Each row is where one point has got to under a steady rotation. How many steps took it there?
The counts run from 0 to 754.
-3 -9 8 -11 18 1 -2 -6 5 10 -5 3 6 8 8 20 3 6 -16 -17 -3 4 -5 2 -5 9 11
 5 6 -13 6 11 -2 1 -7 0 -9 -13 -9 -11 0 -10 1 -15 -14 22 -8 7 12 -2 16 4
 1 -11 13 7 6 5 -8 -2 0 3 1 9 -18 -12 12 5 4 3 -> 596
-6 -9 -3 -19 17 5 2 -10 10 8 -4 4 -4 3 11 7 -1 17 -8 -6 9 8 -5 5 -14 18
 5 0 2 -12 6 -1 0 4 7 0 -13 -5 -6 -10 0 -3 -5 -28 -7 17 -4 -1 0 3 6 4 0
 -11 11 1 5 2 -9 10 2 -2 -11 1 -9 -18 6 4 -5 -7 -> 443
-6 7 4 -16 21 -11 -5 -5 6 10 4 2 6 0 13 6 -6 1 4 -17 7 11 -3 -6 -14 19 1
 2 0 -9 -2 20 2 4 2 -3 -8 -9 3 -7 0 -5 -5 -11 -4 19 9 4 9 8 8 6 5 -11 19
 -8 0 2 -3 11 -4 2 2 13 -11 -2 9 -3 -4 -13 -> 5
-1 -12 2 -14 24 -4 -6 4 2 -2 6 -12 4 -1 -2 10 -2 5 -13 -8 9 15 -13 0 -4
 7 -4 2 13 -1 3 2 8 21 1 -9 -2 6 -21 -3 4 -4 -9 -15 -9 17 -1 -3 -10 8 5
 9 0 -13 5 9 -6 -1 -7 -1 12 -5 -4 3 -15 -8 3 -7 -10 -1 -> 753
1 -8 9 -11 26 -10 6 3 5 12 -2 -5 -2 3 -1 10 6 2 -8 -12 -6 19 2 -4 0 7 0
 4 4 -2 9 10 6 22 0 -10 -7 -3 -7 -9 11 -1 -7 -7 -5 19 5 4 -7 -2 8 6 1 -1
 4 12 -2 6 -6 4 6 1 0 18 -24 9 5 -6 -4 -6 -> 639
-7 -12 6 -18 13 8 0 -9 3 5 -3 2 -2 0 6 14 -5 10 -4 -16 12 9 -7 2 -3 16 8
 -4 17 -11 0 3 -6 4 5 3 -1 0 -9 -2 12 -6 -2 -17 -18 24 8 -2 -1 4 17 3 -1
 -11 4 3 0 -7 0 0 1 1 -3 9 -18 -7 15 -4 1 5 -> 12
-2 -4 7 -14 31 -4 -5 -4 -1 1 8 -11 5 -2 6 7 -4 11 -2 -13 10 18 -12 -9 -3
 9 -2 -6 11 -11 1 1 -13 21 -1 -3 2 2 -14 -8 1 -2 -4 -14 -6 19 9 -5 -1 9
 8 7 3 -12 9 11 -10 0 -2 4 14 0 -1 1 -12 -3 -1 -5 -7 -3 -> 432
-6 -6 9 -14 24 -9 -6 -3 4 12 -1 -10 1 0 2 8 4 0 -12 -18 19 27 -6 -1 -8 5
 -9 -3 1 -1 9 1 2 15 6 -1 -16 -4 -18 -1 10 1 -6 -13 0 12 7 7 0 -5 4 7 8
 -4 8 6 2 3 -11 4 8 1 -4 10 -17 0 6 -8 -2 -6 -> 321
-6 1 1 -16 17 -3 -1 0 7 7 5 -3 4 -4 3 3 -5 1 -2 -20 -4 16 4 9 -13 16 3 5
 5 1 0 9 1 11 -1 -2 -1 -10 0 -6 11 -7 -6 -8 -20 19 -4 7 1 12 17 8 8 -11
 0 4 -6 1 -4 -2 -7 10 -4 16 -9 -8 11 -15 1 -9 -> 186
-8 1 -1 -17 22 -10 -3 -4 8 13 -10 0 -7 -2 5 2 1 13 1 -13 5 13 -2 4 -5 11
 4 -1 7 -12 3 17 -3 2 0 -8 -6 -3 10 -3 8 -6 1 -22 -20 17 6 -9 0 2 9 7 6
 -4 9 -2 -19 -3 -12 6 3 0 0 12 -10 0 0 -1 -1 -4 -> 650
-7 -2 3 -8 20 -5 -7 -3 1 3 4 5 12 1 2 6 -1 4 -4 -6 8 14 -14 -1 -9 13 6 2
 12 -16 -5 17 -5 0 -6 9 -8 0 -8 -8 11 -8 -5 -11 -9 22 -2 -2 4 10 2 12 0
 -15 19 0 6 -3 -3 -4 -6 -2 3 5 -19 -2 13 -3 7 -3 -> 45
-8 1 4 -14 15 -4 -10 -9 11 14 2 -6 -9 -1 1 12 -5 4 -19 -12 17 13 3 4 -11
 8 6 -13 5 -7 3 9 -5 4 4 -1 -12 1 -5 -7 11 -7 0 -18 -13 13 6 0 2 7 11 3
 4 -13 -1 6 -3 -5 -3 3 -2 15 -10 8 -19 -6 17 -6 6 0 -> 503
-11 -1 0 -9 21 1 1 2 15 8 0 3 4 -9 11 7 1 14 -1 -10 -8 15 -8 1 -13 14 16
 8 7 -4 -2 11 -13 10 -4 -7 -2 -5 -1 -16 8 -5 -3 -18 -3 25 -10 2 1 6 2 11
 -2 -15 12 8 3 -2 0 7 -10 3 -10 7 -12 2 6 -9 6 -6 -> 726
-11 5 10 -15 22 -7 -6 -4 8 9 -3 -2 -7 -2 3 6 1 4 -3 -12 17 23 -17 1 -7 9
 4 5 4 -3 0 9 -6 2 -3 -1 -5 5 2 -2 6 3 -1 -19 1 17 7 -3 -5 -2 3 12 6 -8
 17 2 -1 -6 -7 3 -1 -4 -7 2 -16 4 15 -12 -2 -6 -> 232
-9 -2 8 -14 19 -7 0 -2 15 9 0 7 0 5 7 3 -1 14 -8 -14 15 7 -10 -6 -12 3 1
 -1 -1 -17 -2 -2 -1 -2 2 0 -21 -2 -5 -9 5 2 -12 -20 -7 17 -1 -3 0 10 9 7
 -1 -10 18 -3 2 8 -2 1 8 -1 -9 7 -9 -11 17 5 7 -4 -> 705
-5 2 13 -12 20 -6 -8 -6 12 13 0 -2 -1 4 2 9 0 5 -9 -10 19 9 -21 -6 -4 2
 4 6 0 -10 2 -1 -3 6 6 -5 -20 4 -9 -5 -2 -3 -10 -20 1 13 10 -3 0 -2 3 6
 -1 -10 18 3 -2 -2 -7 5 12 -2 -11 2 -19 -7 12 1 -5 2 -> 703
-2 -9 5 -19 17 -1 -1 -7 0 3 1 4 3 7 7 7 -2 -3 1 -10 12 7 -5 -2 -10 17 -4
 -3 8 -6 3 18 9 9 8 -2 -7 0 -6 -3 3 -5 0 -17 -8 22 13 0 -3 3 9 3 1 -7 13
 -7 0 -1 -14 8 -3 -4 2 8 -21 -6 8 2 -13 -9 -> 362
-9 -8 2 -10 21 -2 -9 -4 11 8 -2 4 1 -6 11 5 2 16 2 -17 7 16 -7 0 -14 0 5
 -3 9 -6 -5 11 -16 10 -1 0 -2 -8 -6 -14 9 -1 8 -24 -5 20 10 -6 -10 -1 6
 17 4 -13 17 -1 -9 1 -5 1 2 5 -5 5 -12 -1 -2 -1 2 -7 -> 462
-1 -11 0 -10 25 -3 -1 -3 -3 1 10 -1 15 3 0 -9 -2 -1 1 -8 2 11 -5 -6 -7
 16 -1 8 15 -14 10 -2 6 18 -2 2 -13 -2 -11 -6 11 -8 -9 -13 -18 25 2 1 1
 7 -3 4 7 -10 14 3 -1 4 -7 0 2 1 -1 2 -19 -9 2 -3 -6 -6 -> 398
-1 -1 11 -17 24 -6 -6 -7 5 19 -2 -3 -1 -4 -2 5 1 -1 0 -18 6 17 -8 4 0 1
 11 12 4 -1 2 10 0 8 5 -13 -6 2 4 2 7 -8 2 -18 -16 12 5 0 4 -8 5 -4 3 -5
 16 -2 -17 -4 -11 3 -1 -5 -6 7 -18 0 8 -6 -5 -9 -> 420
4 -14 2 -9 23 -2 -2 -2 -1 3 -2 5 13 6 0 2 3 10 -5 -10 -4 7 0 -4 -4 4 -1
 2 9 -17 9 6 0 16 2 -2 -13 -10 -13 -11 6 -11 -10 -12 -20 21 4 1 -2 2 18
 8 -1 -8 7 8 -14 6 -5 1 8 2 0 16 -17 -8 -3 4 -1 4 -> 749
-4 -4 2 -16 16 -1 -5 -13 4 6 -1 14 -4 9 -1 7 -2 8 -11 -8 11 8 -9 3 -14
 10 12 -2 6 -6 -4 13 -2 3 -1 -2 -8 -5 -6 -8 4 -4 8 -22 -14 14 4 2 3 2 14
 1 4 -15 22 -8 0 0 -8 10 -6 -1 -10 0 -13 -13 16 -5 3 -7 -> 273
-2 -10 7 -20 15 -1 -4 -6 7 6 -17 -2 -1 4 9 18 4 9 -8 -11 9 7 -8 6 -5 9 3
 -5 10 -8 1 17 -3 7 4 -4 -4 -1 -4 0 4 -10 -2 -15 -14 18 -4 -1 3 5 21 12
 -5 -6 4 5 -12 -10 -9 3 6 0 -6 15 -18 -7 12 2 -11 4 -> 332
-6 -1 2 -13 20 1 6 5 13 3 -10 8 2 2 6 14 3 16 -2 -5 -4 14 -5 -3 -9 17 4
 8 -4 -7 6 19 1 11 -2 1 -10 -3 -1 -11 9 1 -16 -16 -2 20 -5 4 -5 7 10 11
 -5 -5 13 5 5 2 -3 8 -5 1 -4 17 -14 1 8 -3 1 -3 -> 406
-7 -3 5 -16 12 -9 -13 -5 8 9 1 -1 0 6 2 12 -5 -1 -7 -11 8 9 -11 1 -9 13
 5 3 8 -1 0 29 9 4 2 -11 -7 1 0 0 1 -11 -2 -14 -10 19 -2 -3 -2 7 7 8 -3
 -8 14 -2 -6 -9 -15 0 -5 -3 -4 5 -20 -4 15 -1 -9 -4 -> 684
-1 1 15 -12 16 -1 1 -10 2 12 7 7 10 2 1 9 -1 -5 -4 -10 5 17 -5 3 -7 13 8
 10 6 -19 4 1 9 -4 6 4 -7 -4 -5 -13 9 -3 -7 -15 -10 21 -2 2 7 2 5 -3 -1
 -14 19 1 8 2 -5 2 -7 -8 2 6 -19 -9 15 -3 3 -7 -> 627
-4 -3 12 -17 20 -7 -5 -3 1 11 10 -6 7 1 4 9 -7 1 -11 -25 3 6 -7 -1 -1 9
 6 5 9 -11 2 -6 5 4 0 -6 -1 -5 -14 -5 -3 -8 -5 -11 -14 23 1 6 6 6 12 -6
 8 -13 7 9 1 3 -5 -5 10 -1 8 3 -16 -11 13 0 -1 -3 -> 245
-5 -4 -4 -10 31 5 -5 -4 2 14 -2 -1 9 -7 -3 3 2 2 -8 -8 3 21 1 8 1 13 12
 8 6 -5 0 16 -9 11 3 2 -3 -1 -3 -4 9 -10 0 -19 -20 8 0 -1 7 -1 9 -1 2
 -13 13 9 -11 -3 -1 6 -6 -3 -6 16 -15 -7 4 -5 5 -7 -> 539
-7 0 6 -15 21 -6 1 -6 1 8 1 -2 12 1 6 9 -2 7 -3 -11 3 14 -11 3 -3 16 3
 11 8 -21 5 4 5 -3 2 -3 -11 -5 -3 -6 0 -7 -10 -15 -15 19 -8 2 16 4 4 -2
 4 -11 21 2 -3 3 -9 3 5 -7 5 2 -10 -11 4 5 2 -3 -> 477
-1 -4 4 -11 33 -1 -1 0 6 13 -7 -3 8 4 -1 11 7 9 -14 -11 5 17 1 2 2 6 0 8
 -4 -16 8 8 -4 7 3 4 -13 -3 -9 -4 2 -6 -9 -19 -17 7 -5 4 10 0 13 -1 6 -9
 15 11 -8 8 -5 6 11 -2 3 15 -6 -10 0 7 0 -3 -> 709
-8 -4 -3 -16 22 -9 -4 -5 5 12 4 3 -2 5 2 2 -8 3 -12 -18 9 5 -3 -1 -12 17
 7 -2 5 0 -2 10 -1 11 -3 -7 -10 -9 -12 -4 6 -6 0 -11 -13 9 7 8 11 8 21 3
 6 -17 4 2 -2 0 2 10 1 10 -7 10 -9 -12 16 -12 2 -4 -> 505
-9 -14 6 -17 9 -4 -9 1 12 9 -1 7 1 3 -1 11 -4 9 -12 -10 4 5 -10 3 -11 -2
 11 3 9 4 2 13 11 7 4 -12 -12 -4 -13 -10 14 -7 -2 -19 -12 15 -5 2 -9 -1
 12 7 -3 -9 17 -4 -8 2 -8 -2 -5 -5 -6 7 -21 -8 14 -1 3 -2 -> 103
-2 -4 14 -11 21 -2 -2 -12 7 7 -9 3 3 7 5 10 2 9 -4 -8 17 16 -4 -2 -12 5
 1 -2 -4 -12 9 13 -5 3 7 0 -19 0 3 -4 2 0 0 -20 -8 17 -2 10 9 0 3 -2 5
 -1 18 -7 -1 -1 -19 8 -1 5 -9 3 -13 -4 8 4 -6 -1 -> 591
-5 11 -6 -8 24 -12 -7 0 16 7 6 -6 -2 -1 0 6 -3 14 -14 -10 4 16 -4 1 -9
 13 6 2 5 -18 5 4 -6 -2 -6 0 -11 -4 0 -16 4 -7 -11 -16 -14 16 -6 -11 0
 18 6 8 8 -17 7 10 -6 0 -5 2 9 10 -3 4 -9 -8 7 -2 10 0 -> 616
1 1 5 -14 21 5 -5 -3 4 3 9 2 1 1 4 13 -6 4 -5 -9 3 12 -5 -4 -9 20 9 3 9
 3 4 13 -2 22 -1 -4 7 -4 -10 -9 4 -11 -2 -12 -5 18 10 9 -4 6 17 1 5 -18
 5 3 -5 -2 0 14 -3 3 -4 6 -17 -2 7 -16 -3 -5 -> 544
2 -7 3 -9 19 6 -7 -1 9 6 1 -4 5 -3 -6 13 -1 7 -15 -2 6 22 5 8 -8 8 6 -1
 5 -1 8 17 3 17 9 -2 1 1 -8 -9 13 -10 -5 -19 -13 13 -2 4 -10 7 8 5 0 -8
 3 8 -13 -7 -10 4 -5 2 -10 7 -18 -5 2 -5 -5 -4 -> 221
-1 0 5 -13 26 -7 -2 -7 8 2 5 -1 3 -1 1 -4 -2 5 9 -7 11 23 -8 -6 -8 10 -5
 1 10 -14 1 5 -5 13 3 -3 -3 9 3 -8 10 1 -5 -18 -9 21 12 -10 -12 10 -3 6
 6 -7 16 0 -10 0 -9 6 1 -3 -8 1 -13 2 2 -5 -8 -10 -> 80
-3 8 4 -13 22 -18 -2 -2 11 16 11 -5 1 -1 3 -4 -9 2 3 -9 2 8 -9 -9 -13 12
 8 3 2 -14 4 -4 0 8 2 -15 -21 -4 1 -10 6 -9 -15 -11 -7 17 3 -2 7 12 -3 3
 0 -12 7 6 -6 3 -4 11 3 7 -13 4 -16 -4 10 -6 -3 -6 -> 116
-4 -1 14 -8 16 7 -3 -1 14 4 -1 -5 -5 0 2 18 -1 16 -12 -5 12 22 -3 0 -9
 11 7 -8 4 -3 15 5 0 16 5 -4 -5 -1 -10 -7 10 -2 -9 -19 -5 22 2 12 -7 4 7
 0 6 -5 4 6 1 -2 -7 6 1 9 -5 0 -19 3 12 -9 2 8 -> 52
